In the rows, 128 means zero.
The rows below come in pairs that one turn or mirror swaps. Which row does each named row swap with?
The rows were stretched afterwards, more along some directions than others.
kamis: [ 67 122 104 111 124 131 113 154 160  65 105 135 148 129 148 153 142]
Sogu: [110 119 150 144 131 139 125 131 160  97 103 103 155 115 122 142 101]
repof: [143 139 143 103 121 122 135 167 104 116 126 114 133 161 130 120 125]
sapud: [139 126 145 130 130 124 104 131 134 146 126 134 121 132 126  69 146]
nesa: [164 147 125 161 152 120 114 176 119 132 124 114 129 173 109 109 178]
nudi: [141 131 116 154 153 142 103 161 122  91 144 140 151 122 117 129 180]
vok: [146 121 113 134 123 109 128 146 143 119 139 124 103 152  99 112 162]
lan: [110 155 110 119 120 134  95 147 122 139 125 131 138 173 134 110 157]
zipo: [ 82 110 105 133 115 116 119 115 153 114 133 149 147 125 127 143 156]
rut: [156 152 179 120 101 115 151 135 101 128 132 125 123 125 115  98 127]
tigak: [149 129 116 146 145 130  97 140 104 150 154 140 141 128 129 108 173]
pem: [131 113 112 110 139  94 141 123 136 141 107 133 138 158 154 120 135]
fuzed: [138 150 147 156 137 136 132 135 106 144 156 126 101 115 109 107 135]
dupu: [129 150 112 124 152 165 132 167 108  94 132 139 134 148 127 131 137]
tarer: [101 114 151 122 134 142 136 182 134  77 126 122 152  94 127 132 113]
Nuvi: [114 141 124 112 147 112 105 143  95 112 136 143 184 151 163 153 184]
kef: [136 131 131 161 152 147 147 149 117 109 114 104 160 123 120 157 104]
leki: [162 152 124 128 111 111 114 144  99 152 142 139 121 179 120  85 178]
Rizif: [173 112 138 178 188 149 126 128 120 144 127 113 142 144 127 134 142]
bakul: [166 150 131 111 147  99 119 135 101 148 139 130 152 179 165 126 173]
fasug: [124 188 125 129 114 128 150 160 113 120 128 121  94 143  99  93 129]
Padok: [145 106 110 141 171 120  89 145 134 117 130 129 156 180 149 149 199]
Mun: [121 157 130 101 128  99 158 143  91 109 139 144 142 132 154 148 138]
Nesi: [ 90 125 122 154 138 153 120 129 157 120 128 108 130  99 109 131 113]
Vufos: [110 144 140 151 127 138  94 144 125 141 127 123 125 125 112  92 156]
nibom: [106 131 128 113 138 121 147 158  95  99 157 153 127 126 137 134 162]
pofi: [153 119 129 136 161 158 119 136 115 127 145 126 129 149 125 136 134]
pobo: [140 106 165 129 129 123 103 118 137 141 130 116 134 124 135 109 137]
budi: [120 135 129 130 118 119 147 126 115 129 119 123 161 101 133 137  98]
seruf: [175 137 138 134 140  92 110 109 101 158 151 140 139 171 143 125 186]
bif: [134 137 131 122 148 130 141 139 139  83 109 131 160 116 140 137 126]
lizer: [122 125 128 155 105 140 138 136 142 138 128 112 144 108  97 139 108]
Luk: [126 106 149 148 136 129 146 107 152 139 138 111 129  98 127 132  99]
Nus: [144 120 116 101 137  89 126 124 139 140 107 113 138 177 162 142 144]
kufeg: [110 120  97 111 104 120 151 139 151 117 128 130 108 134 120 114 114]
perev: [139 142 113 169 140 133 152 123 131 104 127 141 132 134  95 141 150]
fenog: [ 76 126 109  92 127 108 125 151 125  98 115 141 160 130 162 147 150]
fiz: [159 146 138 160 153 131  96 141 119 131 117 149 131 146 108 102 173]
rikun: [122 118 136 115 128 125 150 112 141 133 129 112 126 119 140 144  82]
vun: [114 107 137 130 156 135 143 138 127 105 101 138 155 116 139 158 102]
gebim: [174 141 108 142 135 117 137  92 123 170 108 121 137 169 135 127 130]
Teler: [154 134  96  97 139 115 151 159 128 136 133 119  88 178 136 119 144]
sukek: [122 130 132 172 143 132  88 137 127 125 119 126 143 161 124 129 183]
kolu: [153 143 116 135 131 109 151 111 132 111 119 132 143 153 116 153 139]
tusip: [121 137 137 138 129 139 149 101  99 130 114 134 156 121 128 169 116]
Vor: [136 107 122 118 131 137 119 103 132 127 136 149 147 112 147 125 136]
sigu: [120 158  94 108 128 148 107 136 121 111 131 151 122 140 126 128 166]
niri: [143 145 111 112 122 134  97 174 103 133 146 138 159 162 136 126 179]

Swapped with Mun: fuzed
Swapped with pem: sapud
Swapped with Nesi: Nuvi
Swapped with Sogu: Padok

The rows below come in pairs that one turn or mirror swaps. Which row does each named row swap with?
The rows were stretched afterwards, more along some directions than others.
zavaz: [ 98 111  98 147 124 122 135 158 176 131 138 134 131 138 132 132 132  90
 151 132 108 174 100]
guput: [144 110 129 132 119 103 149 155 136 140  97 113 118 150 143  88 170 122
 116 115 121 120 117]
babib: [154 123 149 102 138 128 134 130 133 154 148 140 109 135 123 123 138 135
 100 138 139 134 163]
rogi: [113 152 120 120 117 119 141 114 114 118 169 140 122 147 117 157 112 117
 130 134 128 137 142]
rez: [116 140 132 141  91 113 163 112 136 124 158 147 155 127 138 126 144 135
 151 122 133 151 119]
Budog: [149 109 136 108 145 123 150 146 122 146 146 136 108 142 117 122 152 130
 111 135 132 142 161]
pides: [124 173  98 124 120  98 109 120 136 111 138 151 115 142 117 128  87 114
 122 145 131 134 142]
nunep: [147 120 140 119 141 132 135 141 125 134 154 136 110 136 122 119 160 125
 102 142 141 145 159]
fatus: [137 129 129 139 101 101 144 159 139 133  94 119 120 145 147  86 165 125
 113 125 118 131 113]
dad: [101 122 103 160 113 130 138 142 156 122 129 153 141 128 126 138 126 102
 153 134 109 166 111]
kigiz: [118 135 126 122 135 126  96 120 156 142 131 117 105 145 103 141 107 114
 130 128  91 105 126]
pip: [118 148 115 112 110  90 149 152  99  97 113 140 122 115 150 101 138 112
 112 136 170 131 119]
Vapog: [106 128 113 145 119 140 126 125 125 111 119 143 127 141 122 149 133 112
 137 113 107 125 114]
diri: [101 115 101 144 116 101 123 156 160 106 136 121 128 160 122 124 127  78
 138 120  94 172 129]
geg: [114 119 130  81 126 101 138 124 105  95  89 138 139 128 128 101 111 123
 119 145 137 141 168]
Zunun: [143 167 111 110 132  85 158 123 126 131 177 146 109 114 122 115  85 126
 119 133 166 139 150]
nimez: [137 126  85 108 154  92 144 145 157 139 107 124 117 159 124 121 117  95
 143 115 106 144  93]
nadu: [169 113 140  99 145 114 135 137 135 149 143 132 106 141 116 116 145 126
 103 129 136 143 171]
Sav: [135 140  99  98 119  72 181 141 148 146 150 143 133 111 127  78  95 134
 115 118 141 155 138]
lok: [110 117 111 145  95 100 130 134 136 118 127 136 130 150 139 134 106 112
 135 132 133 133  99]
zelo: [103 148 131 113 116 104 119 124 150 103 144 107 129 122 135 102 115 102
 127 133 141 148 131]
rel: [138 114 129  56 134 106 108 110 143 127 124 106 108 181 125 123 130 103
 120 120 110 127 153]
viza: [ 97 148 109 112 111 100 145 152 146 106 119 125 143 126 149  87 122  97
 131 133 142 153 127]
goz: [138 118 130 150 112 110 140 155 135 124 108 112 122 149 148  93 180 120
 109 121 124 126 110]
Fele: [143 108 139 144 116 106 125 153 141 124  91 111 119 157 134 104 163 121
 119 118 109 118 122]
Kapo: [102 143 111 108 124 114 108 146 143 110 123 104 115 172 130 126 136  90
 140 132 115 141 138]
seviv: [142 126 130 144 115 108 136 161 137 118  96 127 123 144 153  96 170 126
 110 115 134 119 115]
lifa: [150 124 136 102 136 120 145 143 140 154 153 135 102 141 123 118 145 124
 101 137 133 156 156]
gov: [127 132 109  85 116 109 180 131 139 130 169 151 140 123 138  98 130 124
 123 105 157 169 144]
samo: [124 137 141  78 142 109 159 112 121 126 152 137 138 139 116 124 109 134
 144 136 152 142 137]
rozu: [136 117 139 141 109 113 151 153 144 125  98 122 127 141 144  92 170 127
 112 118 121 129 113]
Sedo: [113 131 143 123  94 129 151 111 147 131 177 132 144 131 131 129 149 124
 151 122 134 151 126]
sikiz: [118 157 123 109 112  94 162 118  98 114 128 130 135 127 137 110 110 124
 122 133 162 145 151]
Rili: [156 126 136 115 144 125 145 147 124 133 152 151 110 131 127 127 152 133
 100 131 150 144 162]
deku: [167 122 127 101 144 122 148 138 148 156 155 147 101 147 118 123 147 126
  97 126 130 150 156]
mivud: [115 118 124  89 123 116 132 154 131 115 147 143 125 118 136 144 122 118
 127 133 142 168 147]
Gem: [140 124 134 102 149 119 146 139 131 134 146 125 104 139 119 104 144 122
  99 146 140 145 158]
rav: [143 111 138 108 137 124 145 147 121 138 137 122 111 136 122 121 169 126
 105 141 132 153 162]
Fano: [133 167 125 102 136  77 153 157 113 102 116 141 142  93 141  88 118 133
 125 156 165 151 146]
datas: [120 147 142 130  93 120 150 108 125 131 161 144 140 118 129 127 138 141
 144 135 148 131 129]
Kobep: [150 120 141 111 145 137 138 138 129 140 152 138 105 132 118 128 161 128
  96 139 142 133 159]
zolu: [138 121 136 122 110 106 126 145 140 137  88 103 119 171 149  95 171 123
 110 125 122 119 121]
potup: [124 153 150 120  99 106 129 102 111 109 142 129 136 122 121 109 125 121
 123 130 146 128 165]
guz: [146 148 137  88 122 110 113 107 148 140 173 113 107 147 127 118 101 118
 127 132 164 119 158]
rugu: [121 134 102 161 123 113 114 147 127 106 106 133 115 124 117 134  98 108
 140 145 125 122 130]
far: [ 92 118 122 148 125 142 121 144 165 115 140 140 141 129 125 142 145  98
 161 139 104 170 122]
gar: [146 132 119 125 125  98 140 142 142 135 103 108 105 161 139  85 157 118
 102 125 121 114 117]
tada: [124 155 125 113 145  99  95 134 151 123 131 120 112 180 133 152 104 108
 134 142 116 127 110]
Rolo: [139 111 125 143 108 106 147 168 142 131 104 120 122 140 143  96 171 126
 116 120 109 130 115]
bubam: [139 114 118 140 111 101 155 160 150 133 106 122 123 156 150  92 171 121
 103 114 127 129 103]
Zemi: [122 141 101  84 132  92 137 149 129 119 150 154 107 159 143 126 106  99
 107 138 168 155 130]
Gela: [106 160 105 140 128  98 106 152 153 105 115 128 112 140 131 108  96  99
 139 141 131 119 118]
repud: [131 129 131  93 124 128 109 130 133 127 159 134 113 110 120 124 126 110
 128 153 157 136 161]
Dufum: [135 159 120  94  96  94 114 129 123 124  92 156 130 136 154 119 103 136
 119 129 154 115 131]

Swapped with guput: Budog
Swapped with Sedo: dad
Swapped with datas: zavaz
Swapped with far: rez
Swapped with Rolo: babib
Swapped with Sav: kigiz

